cols: L S T J B
[-0.342 1.810 7.643 -0.861 -0.462] : belu
[-0.251 0.550 -0.392 -0.563 -0.420] : Beva
[0.000 -0.062 -0.287 -0.039 -0.050] : sege
[0.045 0.324 -0.727 -0.013 1.375] : Zuf
[-0.342 1.810 7.643 -0.861 -4.209] : dur
[0.216 -1.321 -1.347 0.412 -0.679] : Kedi
[0.004 0.274 0.435 0.064 0.535] : fet
[0.359 1.019 5.722 0.153 -0.553] : Retum
[-0.049 0.142 -0.014 -0.123 -0.080] : fatu
[-1.390 7.113 8.456 -2.324 2.037] : gem
[-0.297 0.576 -2.339 -0.743 0.480] : dobe
col: [1.019 0.142]
S
col: [0.550 -0.062 0.324 1.810 -1.321 0.274 1.019 0.142 7.113]
S
col: [-0.462 -0.420 -0.050]
B

cols: C A D U
[0.958 1.955 6.125 2.837] = pume
[-2.849 -0.579 5.815 2.837] = lino
[-2.849 -0.579 5.815 4.414] = kap
col: [6.125 5.815]
D
col: [1.955 -0.579]
A

cols: Z R H M V W X Y K G
[0.087 -0.152 0.313 -1.319 -0.109 4.966 0.279 -6.634 3.106 -1.714] -> bak
[-0.174 -1.302 -5.329 -1.786 -0.121 3.591 0.352 1.484 0.850 -2.236] -> nama
[0.291 -2.140 1.418 1.560 -1.383 -3.144 0.295 1.732 1.841 1.266] -> Fave
col: [0.313 -5.329]
H
col: [3.106 0.850]
K
col: [-5.329 1.418]
H

cols: roz Zituf dedab nute Silim Nep tadep nirom Zom tel
[-0.753 -4.533 -5.271 -1.556 1.192 -0.538 -2.978 -1.597 2.130 -2.216]  siniz
[-6.216 4.052 2.152 -1.496 -1.467 0.718 2.748 1.587 -1.321 5.153]  Mov
[-7.841 -1.307 -2.609 -0.200 -1.171 -1.425 2.090 -0.712 0.520 2.064]  ruze
[7.349 4.108 2.898 -1.586 -0.443 0.656 -2.102 4.846 -1.693 0.711]  Riv
[3.943 4.653 4.392 -1.964 -0.904 1.043 0.487 4.934 -1.680 2.898]  duz
[-6.440 -4.114 -5.196 -0.141 0.075 -1.676 -2.047 -1.601 1.849 -1.075]  vab
[-3.693 4.652 4.070 -1.887 -1.436 1.059 2.708 3.126 -1.543 5.252]  sut
[-7.692 -3.250 -4.285 -0.059 -0.663 -1.662 0.215 -1.298 1.432 0.307]  lam
[-0.097 4.710 4.562 -1.990 -1.245 1.089 2.188 4.394 -1.653 4.644]  subak
[-4.125 -4.496 -5.373 -0.851 0.974 -1.505 -2.765 -1.631 2.094 -2.008]  poram
[7.929 2.906 0.951 -0.625 0.160 -0.827 -2.935 3.571 -1.707 -1.167]  gug
[-7.599 2.462 -0.306 -0.848 -1.424 -0.496 2.650 0.254 -0.754 3.915]  beg
col: [3.943 -6.440 -3.693 -7.692 -0.097 -4.125 7.929 -7.599]
roz
col: [4.562 -5.373 0.951 -0.306]
dedab
col: [-1.676 1.059 -1.662]
Nep
col: [-5.373 0.951 -0.306]
dedab
col: [5.153 2.064 0.711 2.898 -1.075 5.252 0.307 4.644]
tel
col: [4.394 -1.631]
nirom

cols: Q F N E
[2.831 -3.288 -0.351 0.197] = mib
[5.446 -6.136 -1.254 0.780] = lamis
[0.174 -0.467 -0.314 0.191] = dazi
[-2.816 3.193 0.100 -0.074] = gog
col: [5.446 0.174 -2.816]
Q
col: [-6.136 -0.467]
F

cols: Tolof nez Tad Femed leno ravug fur Tusus posub tuze
[-1.507 1.837 -0.058 -0.016 1.520 -4.819 -1.275 0.001 0.474 0.083]  riku
[-3.705 1.114 0.142 0.219 0.379 -0.659 -0.548 0.016 0.647 0.147]  fafu
[-0.828 -1.289 -0.206 -0.572 -0.009 4.426 -1.527 -0.051 0.560 -0.082]  Zis
[3.236 -0.105 -0.112 -0.035 0.266 -2.270 0.391 0.042 -0.579 -0.058]  Tonog
[1.351 -0.976 0.017 -0.357 -1.313 2.887 0.985 -0.327 -0.394 -0.310]  boso
[7.895 -2.303 0.630 1.044 -4.947 3.190 7.931 -0.218 -3.071 -0.346]  lor
col: [0.016 -0.051]
Tusus
col: [1.114 -1.289 -0.105]
nez
col: [0.147 -0.082]
tuze
col: [-0.548 -1.527 0.391 0.985 7.931]
fur

cols: Mal Fovog dore mozo mef Dod nizi mif sopar Zegu
[6.787 1.648 -1.932 2.359 -3.531 0.184 -3.348 -4.285 0.375 1.238] : lasu
[-0.040 -2.316 -3.437 -3.646 1.329 3.897 2.100 -0.082 -1.389 1.074] : sot
[0.735 -1.067 0.268 0.442 0.195 1.410 0.658 -2.684 -1.499 -1.793] : Mafiz
[0.921 -1.755 -2.088 1.194 -0.658 -0.964 -0.820 -2.513 -1.337 2.142] : fub
[1.860 1.689 0.355 1.873 -2.328 -1.586 -2.671 2.780 0.648 -1.146] : Soku
[3.255 3.412 -2.151 -1.856 -3.043 2.455 -3.548 -0.213 0.934 1.397] : bukiz
[-0.365 2.493 0.574 3.707 1.007 -0.172 1.887 -2.002 -1.590 0.233] : kov
[-5.484 -2.747 1.998 -1.942 3.071 -0.279 1.655 1.256 -0.759 1.669] : fikod
[-0.440 -1.758 -0.466 2.055 -4.133 -0.315 -0.719 -1.284 -1.650 1.950] : Zivez
[0.458 -0.832 0.574 1.273 -3.200 -0.294 -1.015 -1.421 -0.738 2.088] : Mun
[7.954 5.225 -3.967 -1.608 -2.354 1.096 -0.998 -5.717 -1.581 2.209] : pogek
[-1.298 0.935 0.874 0.007 2.415 -1.012 -0.455 1.114 0.600 0.634] : zesak
col: [-1.146 1.397 0.233]
Zegu
col: [-0.082 -2.684]
mif
col: [1.007 3.071 -4.133 -3.200]
mef
col: [0.268 -2.088 0.355 -2.151 0.574 1.998]
dore
col: [-4.285 -0.082 -2.684 -2.513 2.780 -0.213 -2.002 1.256 -1.284 -1.421 -5.717]
mif

cols: porig Boziv Gotof kog rok romo
[0.740 -0.454 1.476 0.654 0.492 -1.661] -> gibiv
[0.332 1.924 -0.800 0.281 0.607 0.490] -> Puf
[-5.652 -3.769 -1.207 -6.085 -5.769 3.809] -> tul
[0.655 -0.286 1.595 0.342 0.550 -1.300] -> zum
[0.921 -0.970 2.376 0.570 0.859 -2.685] -> Lugar
[1.155 3.646 -1.698 0.944 1.585 1.227] -> sufus
col: [-1.661 0.490 3.809 -1.300]
romo
col: [1.595 2.376]
Gotof
col: [0.921 1.155]
porig

cols: rap Lopir guguf muz fogi davop fuluk togis nav movip
[-3.514 0.757 2.593 0.190 -2.239 3.024 -0.093 -1.059 2.646 1.249]  Zim
[-0.946 -0.992 -5.307 0.173 1.558 -6.167 3.218 0.702 -0.580 -1.376]  bor
[-1.236 0.976 1.296 0.028 -2.236 2.084 1.294 -1.144 3.935 2.119]  Zete
[1.086 2.804 2.687 -0.215 1.449 -1.333 1.188 0.278 -0.276 -0.223]  Buli
[-2.383 -0.565 1.565 0.644 -1.538 1.364 1.254 -1.481 3.323 1.612]  Mirat
[-3.009 0.859 2.248 -0.020 -1.456 2.991 0.685 -0.778 2.008 1.449]  sok
[3.026 -2.815 -0.508 2.541 -0.378 2.816 0.348 -1.356 -2.352 -1.763]  kegiv
[-1.817 -2.575 -1.645 3.185 0.506 -0.067 2.464 -1.645 -4.352 -3.853]  Bonep
col: [-1.376 2.119 -0.223 1.612 1.449 -1.763]
movip
col: [1.188 1.254 0.685 0.348]
fuluk

cols: Vivoz kes gef sebef Nolab ket keb
[-0.547 1.905 -2.894 2.934 -0.259 -1.482 0.572] : temo
[-0.415 1.813 -3.577 2.741 1.306 -1.585 0.243] : Timot
[-0.485 2.231 -3.121 2.468 -0.504 -1.810 0.362] : Larer
[-0.414 1.715 -3.937 2.695 1.740 -1.488 0.365] : zago
[-0.479 2.066 -3.941 2.584 1.114 -1.414 0.421] : sapun
[-0.466 2.344 -2.999 2.740 -0.889 -1.674 0.744] : dip
[-0.478 2.656 -3.421 2.298 -0.013 -1.244 -0.186] : nepev
[-0.478 2.656 -3.421 2.298 -0.013 -1.244 0.452] : musob
[-0.463 2.404 -3.663 2.991 0.575 -1.701 0.493] : Lakig
[-0.485 2.231 -3.121 2.468 -0.693 -1.810 0.362] : Sonim
[-0.289 1.898 -3.714 2.698 1.438 -1.746 -0.571] : dozu
[-0.349 1.975 -3.887 2.791 -0.805 -1.614 0.186] : Gov
col: [-1.585 -1.810 -1.488 -1.414 -1.674 -1.244 -1.244 -1.701 -1.810 -1.746 -1.614]
ket
col: [1.813 2.231 1.715 2.066 2.344 2.656 2.656]
kes
col: [2.231 1.715]
kes
col: [0.572 0.243 0.362 0.365 0.421]
keb
col: [-3.121 -3.937]
gef
col: [-0.259 1.306 -0.504 1.740]
Nolab
col: [2.934 2.741 2.468 2.695 2.584 2.740 2.298 2.298 2.991 2.468 2.698]
sebef

cols: lifof vomeb Bado rosid gif
[-4.655 -4.602 -2.978 1.653 -2.639]  sep
[-4.782 -4.171 -2.893 2.163 -2.936]  vefa
[-6.555 -3.712 -3.696 2.045 -2.727]  dak
[-4.684 -4.716 -3.259 1.541 -2.726]  diz
[-4.782 -4.171 -2.893 1.967 -2.936]  dere
col: [1.653 2.163]
rosid
col: [-4.171 -3.712]
vomeb

